These points lie on a tree of bent strands in 13 dimensions: the strands fork, and no path loops back.
mag: [  7   3 -15 -16  -7  -3  -7 -31  11  28  -7   9 -11]
sil: [ 10  11 -10  -8  -7  14 -18 -27 -17  31 -11   6 -11]
duvo: [ -8 -25  37  26   0   1  12 -10  14  17   8  19   5]
fikul: [ -1  20  -6 -14   8 -10  18 -17 -13 -27   6 -36  20]
Burov: [ -1  30  -6   6  19  -8  13 -12  -4 -21  12 -19  34]
Fasut: [ 15 -12  18   4   2   6  17 -23 -14  20 -17 -31  -3]
Geka: [ 12 -25  28 -12  -4   8  23 -10  -6  22 -10 -36   1]
Mebil: [  4  35 -14  27  31  -5   1  -9   7 -17  10   2  38]
gere: [  4  -7  13  -6  -3   8  -1 -19 -12  29  -7 -17  -5]
det: [-16  12 -18 -10 -19 -12  -1  34   1  -7   2  13  -5]
zodas: [ 10 -17  23  -4   4   5  17  -7  -4  19  -5 -29   7]
kofo: [ 10  10 -23   7 -11  10   1  -4 -21 -37  -1  -6 -26]
pavus: [-20 -30  12  22  -8   9  -7  26  11  18  30  26   0]
nuzig: [-10  -4  13 -16   3   1 -18  14   5   3 -15   3  -5]
fep: [ -8 -13  13 -20  -3  -3 -20  19   5   5 -15   3 -19]
boki: [-12  12 -22 -15 -19 -16   0  30  -2  -5   2  17  -8]
letu: [ 11 -27  30 -14  -4   8  23  -9  -5  22  -9 -37   2]
Nazat: [  9  -5  15   6  11   3  11  -6  -2  15  -1 -22  12]
ravem: [ -9 -13  13 -20  -3  -3 -20  19   5   5 -15   2 -20]
piviz: [  6  -8 -36  15  -1   5 -17  30   1 -11  -2   1 -31]
Piza: [-16 -16  33  16  -6  -2   7  11  11  -4   8  10   2]
Zaf: [-19   5  -6  -4 -16 -10  -3  37   5 -13   4   8  -5]
Dedup: [-13  16 -25 -15 -22 -14   2  31  -3  -4   1  18  -5]
Rig: [-12  13 -22 -15 -19 -16   1  30  -3  -5   2  17  -7]
vonem: [  7   5  -1  -6  -5  11 -13 -24 -16  31  -9  -3  -9]
tatug: [  2  26  -9  25  29   3  -7  -5   8 -15   4   8  33]
zoda: [  0  31  -7  11  22  -8  11 -11  -1 -19  12 -14  35]
vodo: [ 11 -22  26  -9   0   6  20  -7  -4  21  -7 -33   5]
Zukek: [ 10  12 -20   5 -12  11   3  -9 -16 -40  -4  -9 -21]
Rebit: [ 10  12 -20   5 -12  11   3  -8 -17 -39  -3  -8 -22]
lome: [-13 -27  27  26  -3   5   3   7  11  17  18  23   2]
Pofi: [-10   8 -18 -15 -16 -18  -2  29  -2  -7   3  16 -10]
suz: [ -7   1  -9 -15 -11 -17  -8  26  -1  -6   1  13 -13]
zogi: [-14 -27  26  26  -3   5   3   8  11  17  19  23   2]
Pufu: [  7  16 -11  -6  -9   6   8 -18  -2 -39  -6 -21  -3]
sobib: [ 10   7 -18 -16 -11   4  -6 -31   7  30  -8  13 -15]
des: [  4 -28   5  -3  20  -2  -3  -1   0 -15  23  -1  -1]
Fupev: [ -5  10 -16 -24 -16 -12  -5  25   2  -3  -1  19   1]
fulan: [ -1  12 -18  21  32  -2   1 -14   3 -17  14  12  22]
kaser: [-11 -21  37  22  -3  -1  10  -1  13   7   8  15   4]
gogov: [ 10  14 -17   3 -13  11   4 -12 -11 -41  -5 -11 -17]
kube: [ 16  -9  18   5   4   5  16 -25 -16  18 -19 -31  -4]
Feg: [ 8 21 -4 25 26  0  1 -7  6 -2  4 -4 27]
peno: [  7 -21  26 -10  -3   7  15 -12  -7  25  -8 -31  -1]
fuviz: [ 14  17 -21 -12 -12  17 -18 -31 -14  31 -13  16 -16]
fepoz: [  5  -5 -35  14   0   2 -13  26  -9 -13   2   1 -32]
Kazu: [  9  -6  17   4  10   3  11  -6  -2  15  -1 -22  11]
Bib: [  8  -1   1 -23  -7 -13 -12  12   8   7  -9  27  13]
nal: [  5   1 -12 -17  -3  -8  -9 -31  13  27  -6   7  -8]
rem: [ -4  18  -1  12  22   6 -10   0   5 -11  -1   6  27]
paled: [-21  -8  21   9 -10  -5   1  29  10 -16   8   4  -1]
raror: [ 17  -7  18   6   5   5  17 -26 -16  16 -21 -30  -5]
daku: [  8  16 -12  -4 -10   7   7 -18  -3 -40  -6 -20  -5]
Mup: [ -2   7 -13 -26 -12 -13  -8  20   4  -1  -1  21   3]
ker: [ -1   7 -13 -26 -12 -13  -8  19   4   0  -2  22   4]
lof: [  5  16  -9 -11  -5   0  11 -19  -2 -36  -4 -27   4]
voba: [ -9   7 -16 -15 -15 -18  -3  28  -2  -7   3  15 -11]
Nudi: [ 15  16 -25 -15 -14  15 -13 -32  -5  31 -12  19 -18]
fazo: [-20  -9  23  10 -10  -4   1  27  10 -15   8   5  -1]
Sudi: [ -9 -14  14 -20  -3  -2 -21  19   5   6 -16   2 -20]
bekov: [ -1   8 -15  17  33  -3   0 -13   2 -15  17  10  20]
zuvu: [  9   1  11  10  15   2   8  -6  -1  12   0 -18  15]
bamer: [ -9  12   6   1  15   5 -12   5   4  -7  -6   5  19]
lezif: [  5   1 -12 -17  -3  -8  -9 -31  13  27  -6   7  -8]
Dibim: [-14  15 -23 -14 -21 -13   1  32  -2  -5   1  16  -6]
zod: [ -1   6 -12 -26 -12 -13  -8  19   4   0  -2  22   4]
bon: [ 12 -20  22  -5  -2   8  21 -16  -9  22 -12 -34   0]
pes: [  5  -7 -36  14   0   3 -15  28  -4 -11   1   1 -32]
derig: [-22 -31   8  20 -10  10  -9  31  12  19  33  27   0]
bom: [-11 -26  31  26  -2   4   6   1  12  17  15  22   3]
berar: [ 10  10 -24   8 -11   9   1  -3 -22 -36  -1  -6 -27]
Vufe: [ 10  12 -21   6 -12  10   2  -7 -18 -39  -3  -8 -23]
Bivu: [  3  28 -11  27  30   2  -7  -6   9 -15   4   8  34]
vuzov: [-18 -13  30  14  -8  -3   5  18  11 -10   8   8   1]
bulol: [  8  31 -14  32  33  -1  -3  -8  10 -12   6   5  34]
Talum: [  4  -8  14  -6  -3   8   0 -18 -12  28  -8 -17  -5]
per: [ -5  11 -17 -24 -16 -12  -5  25   2  -4  -1  19   1]
linuz: [ 11 -24  28 -11  -2   7  22  -8  -4  22  -8 -35   4]
nodur: [ -9 -14  15 -20  -3  -1 -21  18   6   7 -17   1 -20]
lan: [  5  -8   0   4  31  -7  -4  -2   4 -12  24   1  10]
tefek: [  2   2  -8  10  35  -6  -2  -8   2 -13  22   4  16]
Vedon: [ -8 -25  36  26  -1   2  11  -8  14  17   9  20   4]
tep: [ -1   9 -16  18  33  -3   0 -14   2 -16  16  10  21]
Vabof: [  4  16  -8 -13  -3  -2  12 -19  -4 -34  -3 -30   7]
seb: [ -9 -25  35  26  -1   2  10  -6  13  17  10  20   4]
buda: [  1  21 -20  29  31  -1   0 -13   7 -18   9  14  29]
mozut: [ 12 -21  23  -7  -3   8  21 -15  -8  22 -11 -34   0]
Tofiz: [ 12  11 -21 -16 -13   8  -7 -31   4  30 -10  16 -17]
mupip: [-11   5  10  -8   9   4 -14   9   4  -2 -10   4   9]
Lur: [ -8 -13  13 -20  -3  -3 -20  19   5   5 -15   3 -19]

For each line, walk along the strands from its first point to the rest, and write how the paths branch: one pair of brackets for each fork, around the two groups it splits, the group holding the point that comes earlier in the line first. The first line is done for you.
vonem | raror, zod, nal, kofo  ((raror (zod kofo)) nal)
Vabof | lan, piviz, Talum, kube  ((lan (Talum kube)) piviz)
sobib | raror, lof, nal, fulan  ((raror (lof fulan)) nal)
Dedup | bekov, Fasut, derig, gere  ((bekov (Fasut gere)) derig)
Sudi | Vabof, lome, Fasut, Talum  ((Vabof (Fasut Talum)) lome)
Lur | sobib, Rig, raror, zoda  (((sobib raror) zoda) Rig)
Pufu | Fupev, Zaf, raror, mag  ((Fupev Zaf) (raror mag))
kaser | tefek, zuvu, Vedon, per  (((tefek zuvu) per) Vedon)
